One turning vector, and how many ticks it has turned:
The counts run from 0 to 36.
[148,127,181,163,158,125,144,125,105,190,132,122,77,127]
35
[155,144,113,155,88,68,142,84,150,133,151,143,129,110]
26
[146,119,136,122,82,78,164,70,140,125,114,151,122,114]
27
[157,110,142,136,92,67,195,153,133,142,142,140,111,109]
24
[125,104,168,150,136,87,158,171,97,203,144,107,101,142]
19
[129,103,120,156,133,80,153,118,105,210,150,98,156,112]
0
[131,143,159,160,149,101,107,88,100,193,137,97,94,141]
15
[158,124,117,144,93,44,164,105,145,150,163,135,133,110]
5
[157,144,146,113,149,83,128,43,122,169,105,119,109,149]
32
[146,77,130,120,91,71,203,140,131,164,140,150,149,121]
23
[159,106,170,102,140,104,133,73,112,173,82,139,91,161]
33
[156,125,157,125,92,86,165,119,155,137,118,159,82,140]
8
[129,78,109,124,115,54,187,122,124,175,135,123,153,127]
22
[173,155,173,145,92,90,151,113,144,143,139,150,93,113]
9
[146,146,141,149,88,66,159,129,134,140,160,141,114,106]
25
[159,148,192,140,151,113,131,121,104,185,131,137,76,138]
14
[133,76,171,122,142,106,165,141,95,195,112,124,102,158]
18
[159,133,133,121,137,94,126,38,127,147,108,135,111,134]
11
[132,102,146,137,95,62,186,186,125,156,131,142,126,115]
3
[147,129,201,125,159,121,145,114,87,186,108,135,81,155]
34
[135,119,126,163,136,82,156,148,115,205,162,110,126,114]
20
[136,74,116,104,116,73,188,144,120,167,124,127,142,131]
2
[148,119,133,135,152,86,109,83,89,205,123,102,125,137]
16
[132,84,110,121,126,81,162,114,113,184,138,118,152,131]
1
[164,149,174,159,99,85,118,65,152,159,141,131,84,118]
10
[157,103,145,168,149,105,127,112,104,204,130,107,121,131]
36
[134,98,109,145,135,73,151,116,118,186,146,104,153,107]
21
[157,115,151,104,94,78,186,93,142,120,91,162,95,135]
28
[168,138,181,136,98,88,161,99,133,129,110,172,61,125]
29
[151,132,132,151,101,65,170,151,159,162,177,128,130,106]
4
[167,101,151,98,90,64,191,84,145,129,107,156,117,120]
7
[127,93,147,106,165,105,162,106,100,205,110,118,123,157]
17
[156,120,164,105,140,104,134,64,122,154,93,136,85,141]
12
[151,109,105,123,94,59,171,74,147,148,128,143,143,113]
6
[165,152,163,151,136,90,101,53,129,169,140,125,85,110]
31
[157,160,173,156,116,86,144,98,131,162,125,149,68,124]
30
[180,125,189,116,140,105,150,113,105,162,115,139,78,157]
13
